The rows below come in pairs that one turn or mirror swaps. Which row does each named row swap with?
K804: 0.25  1.28  -0.78  -0.79  -0.29  -0.28  1.57  -0.41  0.16  0.13  1.65  -0.35  0.51  -0.97  1.50  0.28  0.76  -0.36
K360: 0.04  0.33  1.26  -1.28  0.69  -0.93  -2.04  -0.10  -1.13  -0.55  -0.21  -1.57  0.47  -0.13  2.83  -0.97  0.54  1.19
K380: 0.48  1.48  0.73  -0.15  0.33  -0.45  0.14  -0.22  2.12  0.00  -0.61  -0.05  0.70  -0.31  2.86  0.56  1.03  1.75
K877: 0.42  0.11  1.02  -1.45  0.51  -0.53  -2.29  -0.17  -0.36  -0.70  1.10  -1.35  0.24  -0.44  3.15  -0.73  -0.16  1.13
K811: 0.52  1.64  0.68  -0.66  0.86  -0.03  -0.38  -0.77  1.70  0.49  -0.92  0.73  1.18  0.06  1.81  -0.20  1.47  1.47
K367: 0.10  -0.03  1.49  -1.66  0.41  0.51  0.26  1.77  -0.39  0.29  -1.72  0.12  0.08  0.45  1.40  0.52  0.62  0.80
K630: 1.55  0.41  0.69  -2.24  0.33  -0.58  -0.53  0.65  -2.07  -0.02  0.30  -0.27  0.20  0.11  3.09  -0.94  0.54  -0.11
K386: -0.26  0.52  0.69  -2.18  -0.14  0.26  -1.51  0.34  -0.70  0.13  -0.01  0.81  0.52  0.84  0.81  -0.27  0.92  -1.44
K281: -0.19  0.20  0.65  -2.44  -0.15  0.25  -1.31  0.29  -0.89  0.43  -0.31  0.51  0.21  0.99  0.96  -0.58  1.10  -1.08
K317: 0.10  1.21  1.13  -0.40  -0.17  -0.43  0.45  0.07  1.83  0.09  -0.20  -0.70  0.44  -0.51  3.58  1.17  0.99  1.23
K687: 1.48  1.11  0.17  -0.82  0.03  0.42  -0.02  0.49  1.99  -0.50  0.64  1.20  0.08  -0.08  0.98  0.41  -0.49  0.46
K928: 1.27  1.15  1.09  -0.99  0.64  -0.68  -2.60  -0.06  0.38  -0.96  0.76  -1.52  -0.08  -0.43  2.64  -0.91  0.07  0.43
K534: 1.87  1.22  0.74  -1.02  0.28  0.17  -0.16  0.29  1.90  -0.69  0.89  1.34  0.50  0.20  1.64  0.09  -0.47  0.25
K465: 0.09  0.32  1.07  -0.70  0.91  -0.92  -2.03  -0.16  -1.15  -0.56  -0.21  -1.44  0.62  -0.24  2.68  -0.88  0.65  1.33
K464: 0.57  1.80  -0.76  -1.25  -0.26  -0.74  1.39  -0.53  0.53  0.30  1.55  -0.61  0.58  -0.92  1.90  0.29  0.70  -0.41
K64: -1.06  1.13  0.55  -0.63  1.61  -0.08  0.12  0.56  0.08  -0.47  1.17  -1.70  0.68  -1.00  0.72  0.56  -0.52  0.50
K69: 0.35  1.26  1.30  -0.54  0.38  -0.53  0.40  0.16  2.21  -0.43  -0.59  -0.36  0.61  -0.59  2.99  1.12  0.85  1.28
K365: -0.58  0.06  0.52  -2.31  -0.11  0.15  -1.41  0.34  -0.85  0.08  0.23  0.18  0.46  0.50  0.69  -0.20  0.67  -1.49
K710: 1.61  0.47  0.77  -2.23  -0.49  -0.40  -0.39  0.18  -1.52  -0.12  0.39  -0.53  -0.07  -0.06  3.77  -0.78  0.30  -0.18
K185: 1.37  0.34  0.63  -2.42  -0.48  -0.42  -0.13  0.37  -1.27  -0.41  0.27  -0.83  -0.49  -0.40  3.66  -0.23  0.65  -0.52
K12: -0.19  -0.03  0.82  -2.23  0.02  0.02  -1.23  0.24  -0.77  0.08  -0.19  0.69  0.59  1.10  1.01  0.02  1.28  -1.21
K954: 0.58  1.85  0.12  -1.76  0.26  -0.42  1.39  -0.42  0.43  0.71  1.36  -0.98  1.08  -1.07  2.08  0.91  1.30  -0.44
K240: -0.30  0.56  1.86  -2.15  0.98  0.26  0.14  1.19  -0.86  0.81  -1.58  -0.82  0.60  -0.26  1.80  0.70  1.30  0.19
K49: -0.25  0.93  1.97  -2.24  0.83  0.06  0.29  0.88  -0.48  1.10  -0.87  -1.04  0.89  -1.01  2.51  0.79  1.59  -0.06
K40: 1.62  1.36  0.31  -0.93  0.15  0.46  -0.20  0.31  2.05  -0.56  0.86  1.17  -0.07  0.08  1.39  -0.38  -0.45  0.34
K869: -0.38  1.31  1.42  -2.54  0.88  -0.13  0.32  0.73  -0.54  1.14  -0.20  -1.20  1.23  -0.76  2.34  0.79  1.63  -0.47
K459: 1.66  1.29  0.50  -0.88  0.05  0.50  -0.69  0.47  1.74  -0.59  0.89  1.26  0.07  0.31  1.53  -0.03  -0.59  -0.10
K449: 0.19  0.31  0.71  -2.57  -0.17  0.15  -1.69  0.22  -0.76  0.23  -0.60  0.57  0.62  0.88  1.24  -0.52  1.21  -0.91
K853: -0.29  0.79  2.08  -2.25  1.02  -0.26  0.02  0.76  -0.42  0.88  -1.33  -1.05  0.84  -0.27  2.13  0.97  1.69  -0.03
K855: -0.15  1.09  0.33  -0.23  1.36  0.01  0.65  0.30  0.42  -0.53  1.11  -1.69  0.64  -1.12  0.63  0.39  -0.39  1.17
K656: 0.50  0.97  1.02  -0.54  -0.25  -0.66  0.17  0.06  1.57  -0.42  0.02  -0.48  -0.02  -0.77  3.98  1.27  0.61  0.97
K439: 0.06  0.72  1.30  -0.98  1.14  -0.80  -2.31  -0.05  -0.44  -0.79  0.42  -1.44  0.27  -0.10  3.30  -0.67  0.21  1.16
K810: -0.38  1.18  0.37  -0.48  1.13  0.14  0.51  0.50  0.20  -0.17  1.04  -1.75  0.81  -1.26  0.91  0.43  -0.80  1.26
K125: 0.87  -0.01  0.91  -2.01  -0.90  -0.89  -0.02  0.47  -0.43  -0.52  0.01  -0.79  -0.21  -0.54  4.27  0.40  0.76  -0.17
K970: -1.09  1.04  0.41  -1.15  0.40  -0.12  -0.42  0.39  0.00  -0.66  0.93  -1.86  0.33  -0.71  0.13  0.44  -0.48  -0.47
K514: 0.04  0.77  0.46  -2.06  0.44  0.10  -1.53  -0.14  -0.33  0.50  -1.21  0.89  0.90  0.82  1.35  -0.75  1.85  0.25
K544: -0.08  0.46  0.83  -1.89  0.45  0.09  -1.55  0.06  -0.43  0.67  -0.70  0.98  0.84  1.05  0.91  -0.67  1.55  -0.37
K730: 1.78  1.39  0.49  -1.02  0.08  0.30  -1.03  0.31  1.81  -0.82  1.43  0.85  0.13  0.07  1.82  -0.10  -0.60  0.35
K420: -0.88  0.53  0.15  -1.12  1.02  0.02  -0.10  0.38  -0.03  -0.19  2.00  -1.57  0.82  -1.15  0.58  0.35  -0.36  0.55
K815: 0.00  0.32  0.96  -1.07  0.65  -0.73  -2.24  -0.08  -1.00  -0.42  0.07  -1.52  0.31  -0.53  3.02  -0.88  0.89  1.30
K130: 1.28  0.67  0.37  -0.81  0.48  0.67  0.43  1.08  1.40  -0.20  -0.52  1.09  -0.05  0.14  0.97  0.55  -0.57  1.08
K87: 0.27  1.18  -0.98  -0.36  -0.05  -0.31  1.43  -0.75  0.30  -0.57  1.37  0.09  0.61  -0.55  1.73  0.26  0.23  0.29
K633: -0.16  1.13  0.46  -0.15  1.33  0.10  0.46  0.39  -0.10  -0.57  0.80  -1.62  0.98  -1.01  0.81  0.39  -0.60  1.31
K861: 1.26  0.76  0.75  -0.68  0.30  0.86  0.06  0.89  1.65  -0.65  0.02  1.30  0.15  0.41  1.20  0.20  -0.69  0.83

Swapped with K449: K687
Swapped with K730: K365
Swapped with K810: K815
Swapped with K464: K185
Swapped with K877: K420
Swapped with K656: K869
Swapped with K386: K459
Swapped with K87: K630
Swapped with K544: K861

